128 stands for zero in the data rows.
Every row has a hidden score. How much higher is the second row's score than the first row's in each pair? 10 means about the same, 20 much higher and 0 much lower. The score is a weighted sum of the row's numbers plus the product of two more (or one squared), each taken from its middle value.
np.array([120, 161, 153, 159, 162, 121, 143, 99, 141, 102, 105, 142, 104,
          106])
np.array([155, 111, 98, 112, 137, 145, 119, 148, 112, 123, 110, 72, 148,
          121]) -> 11
np.array([126, 137, 82, 86, 201, 88, 80, 106, 149, 102, 119, 89, 152,
          122])
np.array([106, 116, 121, 155, 118, 154, 120, 137, 161, 119, 124, 130, 132,
          122]) -> 6
np.array([168, 113, 119, 161, 105, 76, 177, 157, 160, 179, 127, 121, 83,
          145])
np.array([130, 161, 151, 148, 122, 128, 146, 144, 89, 122, 165, 119, 134,
          76]) -> 9
np.array([112, 152, 101, 77, 147, 148, 99, 142, 115, 129, 132, 98, 116,
          136])
np.array([168, 97, 105, 177, 115, 62, 134, 87, 51, 138, 149, 92, 100,
          96]) -> 13
np.array([159, 104, 97, 105, 136, 76, 152, 179, 135, 138, 131, 147, 144,
          139])
np.array([111, 163, 191, 119, 121, 127, 133, 135, 80, 131, 171, 147, 162,
          64]) -> 9
np.array([169, 117, 113, 148, 116, 153, 160, 179, 124, 83, 119, 146, 174,
          135])
np.array([117, 167, 183, 157, 143, 129, 187, 112, 182, 111, 87, 110, 153,
          120]) -> 10
np.array([133, 125, 145, 160, 139, 78, 114, 119, 127, 150, 159, 71, 95,
          106])
np.array([132, 120, 108, 154, 126, 119, 141, 179, 144, 185, 126, 131, 71,
          184]) -> 7
np.array([154, 88, 200, 188, 140, 75, 133, 116, 121, 160, 105, 166, 86,
          132])
np.array([138, 166, 114, 75, 129, 152, 121, 143, 160, 96, 103, 55, 152,
          116]) -> 11
np.array([140, 97, 94, 103, 165, 105, 90, 82, 189, 106, 120, 104, 149,
          152])
np.array([109, 115, 98, 153, 106, 130, 115, 95, 98, 148, 174, 148, 119,
          111]) -> 7
np.array([155, 146, 159, 120, 131, 139, 140, 123, 184, 124, 116, 111, 148,
          113])
np.array([106, 157, 130, 117, 109, 119, 110, 140, 146, 110, 121, 111, 119,
          128]) -> 8
np.array([146, 96, 87, 108, 114, 146, 86, 132, 95, 130, 139, 123, 115,
          145])
np.array([144, 110, 110, 93, 200, 92, 87, 86, 167, 95, 90, 86, 139,
          119]) -> 10
np.array([149, 102, 110, 87, 168, 118, 89, 89, 125, 74, 127, 123, 165,
          113])
np.array([68, 188, 158, 119, 152, 103, 108, 97, 95, 148, 146, 98, 112,
          83]) -> 10
np.array([137, 175, 169, 97, 104, 186, 142, 154, 142, 63, 87, 82, 219,
          133])
np.array([149, 146, 106, 124, 85, 136, 153, 200, 97, 119, 159, 127, 138,
          120]) -> 7
np.array([159, 105, 156, 175, 155, 109, 138, 119, 138, 120, 119, 99, 143,
          99])
np.array([145, 149, 114, 107, 86, 128, 155, 146, 148, 165, 168, 62, 111,
          151]) -> 8
np.array([131, 152, 77, 70, 130, 167, 134, 182, 149, 76, 113, 124, 188,
          150])
np.array([113, 137, 110, 163, 106, 179, 107, 155, 141, 105, 172, 97, 132,
          135]) -> 15
np.array([120, 126, 157, 134, 124, 115, 155, 151, 131, 177, 140, 107, 110,
          125])
np.array([124, 165, 196, 181, 87, 120, 192, 108, 156, 101, 128, 87, 125,
          116]) -> 10
np.array([137, 165, 151, 104, 142, 167, 140, 149, 119, 180, 136, 78, 97,
          131])
np.array([125, 160, 138, 44, 159, 163, 119, 103, 166, 139, 127, 80, 130,
          107]) -> 17
np.array([115, 154, 116, 108, 134, 118, 131, 99, 122, 143, 140, 139, 123,
          115])
np.array([126, 136, 144, 136, 106, 128, 134, 134, 122, 141, 152, 84, 100,
          96]) -> 12
np.array([124, 137, 168, 120, 169, 160, 122, 116, 155, 114, 101, 120, 184,
          130])
np.array([130, 86, 106, 151, 139, 130, 136, 134, 104, 133, 110, 163, 158,
          140]) -> 8
np.array([77, 147, 109, 93, 142, 135, 137, 162, 133, 100, 121, 143, 123,
          143])
np.array([149, 86, 109, 122, 95, 120, 130, 120, 158, 170, 146, 133, 100,
          186]) -> 14
np.array([139, 159, 163, 129, 121, 125, 114, 197, 104, 85, 134, 126, 168,
          90])
np.array([78, 167, 119, 142, 132, 130, 112, 52, 172, 68, 132, 51, 147,
          108]) -> 19
np.array([151, 142, 84, 84, 130, 210, 83, 172, 130, 100, 102, 79, 188,
          151])
np.array([99, 171, 122, 102, 125, 151, 85, 110, 78, 112, 130, 105, 122,
          89]) -> 5
np.array([94, 151, 153, 120, 132, 153, 132, 117, 205, 134, 84, 134, 140,
          134])
np.array([173, 72, 157, 150, 122, 125, 158, 124, 136, 200, 110, 134, 64,
          180]) -> 14
np.array([142, 140, 133, 105, 112, 157, 127, 127, 87, 135, 90, 116, 124,
          153])
np.array([135, 139, 124, 167, 79, 131, 128, 178, 82, 127, 168, 160, 126,
          122]) -> 12
np.array([153, 109, 117, 120, 135, 104, 107, 170, 79, 105, 146, 195, 97,
          127])
np.array([167, 69, 89, 133, 95, 128, 145, 152, 165, 112, 106, 205, 131,
          187]) -> 15
np.array([146, 114, 154, 151, 127, 99, 115, 143, 100, 135, 149, 121, 129,
          129])
np.array([118, 118, 51, 87, 127, 157, 102, 115, 138, 107, 123, 164, 173,
          134]) -> 10
np.array([82, 153, 201, 153, 146, 85, 89, 97, 95, 161, 170, 103, 131,
          87])
np.array([97, 193, 180, 114, 132, 116, 151, 98, 144, 122, 147, 138, 150,
          66]) -> 8
np.array([115, 122, 102, 129, 140, 119, 95, 167, 90, 149, 122, 154, 91,
          167])
np.array([161, 83, 74, 102, 151, 155, 94, 147, 95, 129, 119, 118, 140,
          162]) -> 13
np.array([108, 160, 162, 162, 84, 121, 185, 127, 128, 159, 141, 120, 101,
          142])
np.array([111, 161, 120, 102, 110, 120, 132, 95, 107, 150, 158, 55, 130,
          119]) -> 11
np.array([80, 166, 121, 98, 100, 176, 168, 163, 121, 104, 110, 151, 124,
          122])
np.array([135, 110, 51, 71, 170, 127, 128, 112, 66, 130, 97, 193, 162,
          144]) -> 9
np.array([82, 152, 158, 105, 118, 148, 120, 76, 159, 117, 151, 103, 168,
          89])
np.array([105, 124, 154, 134, 139, 106, 80, 114, 72, 141, 152, 144, 99,
          82]) -> 6
np.array([100, 160, 115, 47, 132, 154, 156, 142, 167, 120, 106, 124, 175,
          124])
np.array([159, 158, 146, 111, 127, 157, 127, 147, 79, 96, 104, 133, 140,
          94]) -> 7
np.array([144, 119, 114, 199, 119, 102, 126, 135, 120, 123, 143, 133, 94,
          138])
np.array([135, 109, 126, 171, 79, 101, 122, 135, 77, 132, 164, 100, 84,
          110]) -> 2
np.array([120, 149, 113, 66, 139, 165, 90, 112, 66, 84, 136, 113, 198,
          94])
np.array([170, 106, 116, 168, 114, 153, 145, 94, 186, 72, 93, 163, 158,
          157]) -> 11
np.array([172, 116, 39, 154, 117, 116, 62, 96, 41, 122, 126, 150, 89,
          131])
np.array([116, 149, 138, 163, 143, 91, 103, 111, 84, 122, 146, 81, 114,
          95]) -> 13
np.array([170, 105, 167, 170, 47, 97, 195, 152, 138, 136, 116, 126, 108,
          154])
np.array([119, 131, 92, 94, 133, 170, 100, 133, 113, 93, 133, 95, 163,
          120]) -> 9
np.array([139, 102, 130, 164, 110, 125, 128, 127, 136, 172, 120, 114, 103,
          170])
np.array([114, 159, 164, 157, 80, 146, 136, 155, 103, 101, 137, 134, 118,
          93]) -> 8
np.array([100, 99, 74, 128, 178, 130, 89, 109, 121, 135, 128, 136, 117,
          127])
np.array([141, 157, 153, 126, 91, 152, 134, 161, 145, 98, 123, 118, 121,
          113]) -> 9
np.array([171, 127, 144, 147, 125, 109, 164, 163, 123, 153, 112, 111, 110,
          148])
np.array([117, 126, 196, 162, 128, 133, 202, 115, 192, 172, 83, 153, 97,
          167]) -> 11
np.array([148, 86, 90, 118, 143, 133, 96, 135, 147, 122, 151, 84, 162,
          154])
np.array([138, 135, 128, 124, 64, 95, 121, 108, 116, 132, 129, 103, 79,
          106]) -> 6
np.array([147, 129, 148, 169, 120, 89, 96, 110, 53, 163, 159, 114, 98,
          94])
np.array([112, 103, 103, 95, 188, 130, 72, 97, 107, 93, 136, 126, 168,
          121]) -> 11
np.array([102, 108, 142, 117, 151, 124, 119, 113, 107, 109, 132, 207, 107,
          100])
np.array([131, 213, 255, 151, 130, 118, 186, 127, 136, 133, 115, 56, 130,
          76]) -> 8
np.array([126, 120, 60, 141, 125, 116, 61, 117, 92, 127, 162, 151, 96,
          132])
np.array([155, 74, 153, 220, 156, 54, 60, 51, 100, 196, 164, 139, 24,
          135]) -> 9
np.array([151, 112, 114, 85, 175, 114, 125, 192, 102, 138, 134, 161, 141,
          143])
np.array([125, 122, 106, 128, 119, 133, 104, 106, 108, 124, 142, 150, 104,
          135]) -> 11
np.array([179, 34, 131, 168, 123, 61, 132, 195, 63, 190, 113, 200, 84,
          191])
np.array([85, 158, 118, 63, 120, 190, 166, 194, 132, 141, 157, 123, 179,
          145]) -> 10
np.array([148, 104, 106, 160, 75, 134, 124, 173, 109, 85, 131, 197, 132,
          125])
np.array([168, 111, 152, 180, 109, 82, 127, 91, 77, 110, 144, 147, 89,
          96]) -> 9
np.array([129, 85, 65, 88, 196, 99, 100, 113, 165, 124, 76, 139, 104,
          176])
np.array([106, 149, 154, 129, 106, 133, 169, 108, 138, 188, 125, 90, 94,
          175]) -> 7
np.array([139, 96, 96, 75, 158, 93, 97, 84, 137, 150, 147, 139, 107,
          137])
np.array([158, 100, 88, 111, 141, 122, 169, 163, 127, 183, 144, 141, 123,
          168]) -> 8
np.array([127, 103, 130, 133, 147, 104, 128, 98, 109, 120, 138, 171, 127,
          124])
np.array([107, 145, 122, 108, 145, 139, 142, 132, 152, 81, 129, 109, 184,
          113]) -> 12
np.array([101, 168, 130, 114, 91, 154, 152, 197, 152, 98, 152, 79, 156,
          106])
np.array([170, 124, 139, 95, 155, 127, 136, 217, 145, 78, 129, 66, 160,
          145]) -> 10
np.array([130, 119, 116, 152, 145, 135, 119, 132, 83, 116, 131, 137, 141,
          112])
np.array([174, 120, 97, 125, 155, 94, 107, 139, 146, 163, 127, 58, 105,
          177]) -> 15
np.array([145, 146, 172, 139, 79, 156, 141, 130, 141, 102, 114, 109, 134,
          118])
np.array([123, 117, 148, 137, 120, 83, 84, 74, 129, 124, 89, 103, 99,
          155]) -> 6
np.array([130, 108, 102, 153, 107, 105, 112, 127, 110, 119, 147, 167, 89,
          151])
np.array([121, 87, 138, 126, 150, 129, 138, 195, 102, 161, 89, 161, 139,
          181]) -> 9
np.array([119, 129, 121, 134, 100, 168, 152, 176, 129, 129, 160, 181, 147,
          132])
np.array([148, 152, 156, 119, 136, 154, 147, 157, 101, 78, 142, 107, 202,
          84]) -> 10
np.array([80, 173, 177, 122, 113, 185, 168, 179, 153, 128, 120, 115, 152,
          115])
np.array([108, 138, 89, 103, 98, 122, 100, 164, 127, 114, 165, 116, 151,
          123]) -> 12
np.array([112, 169, 165, 104, 168, 102, 144, 155, 134, 117, 126, 147, 143,
          106])
np.array([155, 74, 108, 136, 173, 89, 87, 102, 68, 123, 119, 166, 150,
          115]) -> 10
np.array([112, 156, 108, 143, 113, 168, 190, 161, 210, 125, 63, 135, 121,
          182])
np.array([90, 152, 123, 105, 141, 142, 166, 109, 159, 153, 105, 184, 92,
          128]) -> 7
np.array([163, 132, 139, 164, 148, 117, 87, 107, 91, 114, 122, 87, 131,
          107])
np.array([136, 111, 93, 126, 156, 105, 134, 98, 157, 108, 104, 150, 117,
          158]) -> 10
np.array([160, 109, 143, 167, 192, 110, 102, 127, 116, 82, 97, 187, 145,
          94])
np.array([55, 169, 147, 133, 122, 146, 161, 139, 130, 83, 130, 170, 144,
          88]) -> 8
np.array([89, 124, 116, 142, 149, 140, 121, 114, 103, 150, 136, 114, 115,
          140])
np.array([122, 108, 130, 190, 127, 117, 89, 71, 122, 149, 144, 124, 115,
          126]) -> 14
np.array([140, 100, 168, 159, 167, 103, 87, 108, 83, 75, 103, 123, 180,
          119])
np.array([112, 143, 128, 117, 169, 154, 113, 148, 130, 100, 139, 117, 165,
          97]) -> 11
np.array([101, 136, 142, 178, 83, 134, 107, 109, 102, 172, 137, 168, 60,
          113])
np.array([123, 162, 183, 104, 125, 144, 151, 159, 160, 143, 144, 62, 166,
          101]) -> 15
np.array([95, 126, 144, 173, 141, 90, 130, 101, 105, 132, 128, 165, 98,
          98])
np.array([172, 76, 63, 120, 128, 138, 102, 179, 149, 169, 126, 99, 99,
          178]) -> 12
np.array([70, 176, 150, 144, 99, 154, 190, 112, 158, 203, 146, 115, 121,
          131])
np.array([150, 110, 124, 136, 67, 132, 152, 171, 67, 169, 122, 177, 105,
          161]) -> 9
np.array([170, 118, 142, 113, 122, 122, 103, 178, 107, 111, 148, 142, 118,
          111])
np.array([108, 113, 136, 164, 121, 131, 157, 111, 109, 159, 139, 122, 96,
          128]) -> 7
np.array([121, 159, 119, 105, 87, 136, 143, 122, 114, 124, 118, 120, 115,
          154])
np.array([117, 129, 114, 131, 107, 125, 137, 131, 132, 121, 145, 177, 88,
          135]) -> 12
np.array([112, 117, 90, 100, 125, 97, 110, 143, 90, 114, 160, 179, 130,
          143])
np.array([92, 162, 133, 63, 162, 129, 126, 98, 160, 89, 144, 122, 177,
          87]) -> 11
np.array([159, 151, 164, 167, 93, 175, 165, 133, 161, 117, 104, 81, 155,
          113])
np.array([121, 140, 163, 112, 128, 135, 127, 110, 96, 106, 135, 133, 131,
          78]) -> 9
np.array([194, 100, 130, 183, 116, 96, 140, 132, 140, 140, 112, 78, 90,
          149])
np.array([115, 168, 118, 85, 98, 193, 149, 158, 181, 80, 106, 89, 208,
          121]) -> 12
np.array([141, 171, 160, 200, 77, 169, 161, 107, 153, 93, 89, 80, 112,
          124])
np.array([174, 116, 129, 117, 95, 129, 149, 169, 72, 97, 109, 180, 119,
          110]) -> 11
np.array([138, 131, 152, 114, 169, 118, 123, 169, 112, 135, 103, 126, 130,
          133])
np.array([61, 223, 205, 76, 108, 162, 188, 164, 192, 120, 143, 135, 166,
          93]) -> 11
np.array([156, 104, 79, 139, 116, 174, 111, 122, 113, 111, 112, 81, 145,
          170])
np.array([155, 118, 90, 99, 128, 128, 182, 209, 152, 76, 83, 220, 142,
          170]) -> 7
np.array([162, 100, 57, 76, 129, 118, 117, 152, 134, 142, 107, 120, 123,
          172])
np.array([111, 154, 137, 140, 171, 120, 140, 137, 134, 172, 140, 104, 106,
          121]) -> 13
np.array([137, 122, 108, 157, 102, 173, 131, 121, 53, 98, 141, 188, 143,
          81])
np.array([126, 112, 90, 99, 76, 91, 110, 136, 87, 186, 147, 110, 73,
          154]) -> 11
np.array([155, 105, 126, 153, 84, 125, 110, 120, 107, 149, 130, 75, 107,
          151])
np.array([166, 81, 111, 134, 77, 165, 157, 124, 142, 117, 124, 152, 146,
          163]) -> 16
np.array([130, 149, 137, 139, 127, 117, 136, 152, 92, 116, 130, 103, 157,
          107])
np.array([94, 148, 122, 123, 137, 127, 118, 82, 104, 97, 100, 136, 122,
          129]) -> 8
np.array([111, 92, 126, 138, 148, 92, 153, 141, 104, 190, 153, 174, 77,
          140])
np.array([88, 147, 132, 154, 90, 104, 159, 134, 165, 149, 167, 94, 134,
          147]) -> 18
np.array([109, 162, 156, 124, 103, 123, 187, 182, 118, 109, 114, 125, 138,
          132])
np.array([165, 95, 100, 130, 139, 113, 155, 119, 174, 101, 62, 188, 124,
          190]) -> 12
np.array([135, 144, 124, 118, 129, 103, 103, 97, 111, 119, 137, 150, 109,
          103])
np.array([144, 118, 159, 155, 156, 109, 107, 63, 113, 148, 142, 134, 84,
          103]) -> 10
np.array([94, 165, 134, 135, 109, 166, 169, 164, 119, 81, 117, 120, 197,
          116])
np.array([100, 118, 162, 157, 80, 110, 131, 100, 91, 161, 161, 147, 120,
          120]) -> 11
np.array([91, 141, 129, 88, 160, 140, 108, 144, 122, 98, 135, 145, 167,
          108])
np.array([157, 128, 168, 179, 81, 138, 160, 167, 118, 170, 120, 114, 91,
          167]) -> 9
np.array([130, 128, 76, 115, 97, 137, 162, 200, 131, 135, 149, 145, 113,
          151])
np.array([163, 129, 122, 108, 109, 144, 127, 119, 137, 99, 136, 94, 179,
          126]) -> 13
np.array([125, 132, 109, 138, 120, 106, 140, 116, 131, 159, 178, 114, 90,
          122])
np.array([169, 85, 134, 128, 136, 48, 167, 149, 178, 140, 83, 105, 114,
          184]) -> 7
np.array([162, 113, 118, 159, 65, 118, 154, 181, 104, 159, 144, 106, 67,
          155])
np.array([133, 146, 152, 117, 116, 128, 111, 141, 61, 94, 162, 103, 128,
          66]) -> 10
np.array([121, 129, 162, 141, 147, 116, 128, 117, 101, 163, 126, 147, 92,
          122])
np.array([104, 190, 145, 117, 131, 156, 136, 95, 141, 87, 146, 95, 177,
          82]) -> 14
np.array([87, 157, 128, 128, 138, 145, 145, 85, 151, 129, 108, 165, 140,
          123])
np.array([195, 95, 123, 134, 103, 147, 165, 135, 156, 38, 67, 168, 147,
          152]) -> 15
np.array([111, 97, 140, 162, 140, 107, 138, 113, 212, 141, 90, 140, 96,
          165])
np.array([80, 172, 149, 104, 166, 128, 119, 118, 166, 162, 105, 116, 129,
          114]) -> 8
np.array([77, 180, 173, 100, 164, 170, 153, 96, 149, 26, 113, 123, 239,
          47])
np.array([142, 144, 148, 140, 177, 137, 167, 154, 208, 61, 83, 165, 196,
          130]) -> 12
np.array([111, 104, 101, 99, 125, 162, 111, 151, 71, 112, 145, 181, 189,
          129])
np.array([125, 105, 126, 156, 135, 119, 133, 134, 92, 176, 136, 183, 98,
          140]) -> 7
np.array([126, 94, 43, 69, 184, 89, 145, 131, 159, 190, 153, 129, 124,
          176])
np.array([119, 139, 135, 105, 97, 181, 168, 146, 111, 123, 110, 156, 155,
          139]) -> 8
np.array([97, 128, 97, 103, 75, 92, 140, 137, 142, 198, 139, 137, 82,
          147])
np.array([133, 129, 110, 147, 125, 136, 108, 110, 101, 153, 173, 97, 115,
          119]) -> 12
np.array([81, 156, 168, 130, 123, 142, 192, 123, 161, 210, 168, 115, 117,
          136])
np.array([151, 76, 125, 96, 211, 82, 129, 92, 150, 165, 107, 159, 151,
          154]) -> 12
np.array([134, 85, 109, 140, 154, 112, 103, 80, 148, 129, 127, 95, 148,
          130])
np.array([145, 115, 165, 133, 162, 151, 138, 84, 130, 150, 100, 146, 130,
          117]) -> 10
np.array([111, 153, 159, 161, 161, 114, 146, 83, 147, 101, 113, 129, 131,
          81])
np.array([149, 178, 186, 134, 99, 123, 196, 142, 155, 133, 121, 93, 110,
          104]) -> 6
np.array([173, 124, 129, 140, 153, 121, 130, 81, 138, 102, 89, 98, 141,
          127])
np.array([173, 22, 31, 129, 104, 67, 64, 125, 99, 98, 119, 171, 69,
          190]) -> 12
np.array([102, 156, 112, 51, 166, 171, 116, 134, 112, 97, 152, 126, 172,
          92])
np.array([172, 111, 148, 182, 85, 135, 159, 114, 146, 134, 110, 144, 115,
          148]) -> 11
np.array([157, 81, 156, 188, 174, 101, 130, 146, 59, 137, 117, 162, 102,
          110])
np.array([61, 184, 174, 116, 100, 164, 173, 73, 194, 112, 140, 125, 171,
          84]) -> 13
np.array([117, 154, 129, 81, 185, 138, 111, 76, 157, 97, 89, 73, 154,
          107])
np.array([136, 139, 97, 150, 86, 137, 141, 169, 105, 97, 160, 137, 138,
          106]) -> 12
np.array([95, 127, 132, 150, 142, 164, 157, 175, 112, 146, 137, 125, 169,
          121])
np.array([107, 136, 104, 119, 152, 130, 81, 91, 100, 137, 121, 154, 135,
          133]) -> 10
np.array([110, 169, 122, 82, 146, 178, 173, 131, 148, 148, 149, 130, 135,
          107])
np.array([103, 107, 95, 103, 139, 112, 89, 144, 107, 129, 174, 159, 144,
          123]) -> 13
np.array([121, 142, 151, 161, 112, 143, 139, 105, 165, 126, 117, 125, 128,
          110])
np.array([110, 139, 105, 92, 189, 123, 84, 88, 141, 125, 114, 64, 100,
          130]) -> 10
np.array([122, 140, 176, 136, 122, 132, 94, 133, 88, 98, 109, 131, 128,
          114])
np.array([157, 48, 110, 158, 130, 86, 127, 127, 150, 146, 121, 118, 115,
          181]) -> 14
np.array([114, 165, 146, 122, 95, 143, 175, 160, 150, 135, 145, 141, 142,
          114])
np.array([96, 125, 100, 108, 124, 187, 141, 107, 106, 89, 122, 143, 217,
          120]) -> 11
np.array([140, 130, 127, 107, 202, 122, 147, 150, 196, 68, 74, 121, 200,
          158])
np.array([158, 140, 123, 67, 136, 180, 156, 147, 165, 64, 84, 114, 211,
          114]) -> 16
np.array([140, 113, 85, 136, 123, 114, 104, 116, 147, 102, 139, 112, 107,
          120])
np.array([144, 137, 151, 172, 85, 128, 95, 103, 66, 71, 161, 126, 139,
          60]) -> 7
np.array([58, 141, 124, 116, 119, 159, 100, 106, 160, 166, 112, 112, 80,
          147])
np.array([128, 103, 140, 172, 112, 105, 145, 145, 151, 199, 152, 112, 69,
          156]) -> 11
np.array([145, 144, 156, 113, 116, 114, 189, 206, 109, 184, 141, 114, 119,
          137])
np.array([124, 93, 150, 137, 140, 97, 136, 78, 111, 171, 148, 147, 97,
          129]) -> 12
np.array([100, 128, 150, 128, 135, 160, 133, 155, 166, 92, 111, 126, 174,
          110])
np.array([81, 130, 57, 105, 94, 136, 85, 60, 111, 99, 145, 165, 92,
          138]) -> 6
np.array([110, 171, 106, 104, 109, 128, 106, 101, 134, 103, 155, 105, 125,
          108])
np.array([107, 110, 142, 134, 127, 103, 159, 140, 131, 152, 110, 193, 120,
          143]) -> 6
np.array([181, 88, 119, 184, 140, 102, 131, 148, 94, 163, 126, 165, 104,
          159])
np.array([120, 111, 93, 154, 124, 120, 103, 66, 111, 114, 170, 111, 78,
          103]) -> 13
np.array([156, 147, 182, 147, 127, 122, 143, 172, 127, 98, 104, 125, 132,
          120])
np.array([137, 112, 178, 116, 156, 148, 124, 103, 142, 73, 117, 174, 183,
          85]) -> 19
np.array([88, 169, 137, 99, 106, 167, 107, 102, 124, 69, 141, 153, 176,
          97])
np.array([93, 175, 144, 112, 94, 210, 123, 111, 83, 130, 143, 114, 156,
          95]) -> 10
np.array([108, 140, 121, 91, 186, 136, 128, 121, 200, 101, 77, 122, 168,
          129])
np.array([129, 144, 186, 181, 65, 111, 124, 134, 116, 121, 138, 123, 88,
          94]) -> 9
np.array([138, 131, 123, 142, 100, 133, 146, 144, 113, 143, 131, 111, 119,
          144])
np.array([147, 120, 226, 194, 116, 101, 131, 70, 66, 170, 147, 106, 99,
          85]) -> 11
np.array([134, 133, 171, 138, 135, 115, 188, 149, 185, 132, 119, 130, 131,
          135])
np.array([184, 60, 100, 160, 183, 83, 82, 99, 95, 155, 137, 145, 121,
          142]) -> 12
np.array([166, 124, 123, 167, 105, 131, 86, 111, 94, 79, 142, 72, 123,
          93])
np.array([118, 94, 64, 110, 151, 152, 109, 132, 140, 134, 88, 151, 156,
          164]) -> 9
np.array([173, 90, 137, 153, 114, 143, 178, 181, 138, 114, 100, 199, 129,
          157])
np.array([121, 120, 92, 146, 96, 139, 129, 139, 128, 194, 134, 120, 64,
          178]) -> 8
np.array([139, 115, 165, 178, 130, 115, 101, 74, 65, 168, 112, 125, 85,
          92])
np.array([105, 157, 170, 139, 144, 96, 130, 160, 150, 197, 105, 91, 39,
          147]) -> 10
np.array([142, 86, 110, 120, 114, 120, 96, 142, 120, 141, 110, 158, 151,
          174])
np.array([142, 81, 111, 169, 140, 108, 105, 112, 139, 112, 104, 143, 132,
          161]) -> 9
np.array([140, 129, 100, 108, 149, 129, 95, 115, 146, 128, 149, 102, 111,
          134])
np.array([129, 159, 196, 136, 148, 115, 99, 128, 135, 110, 109, 118, 140,
          86]) -> 9
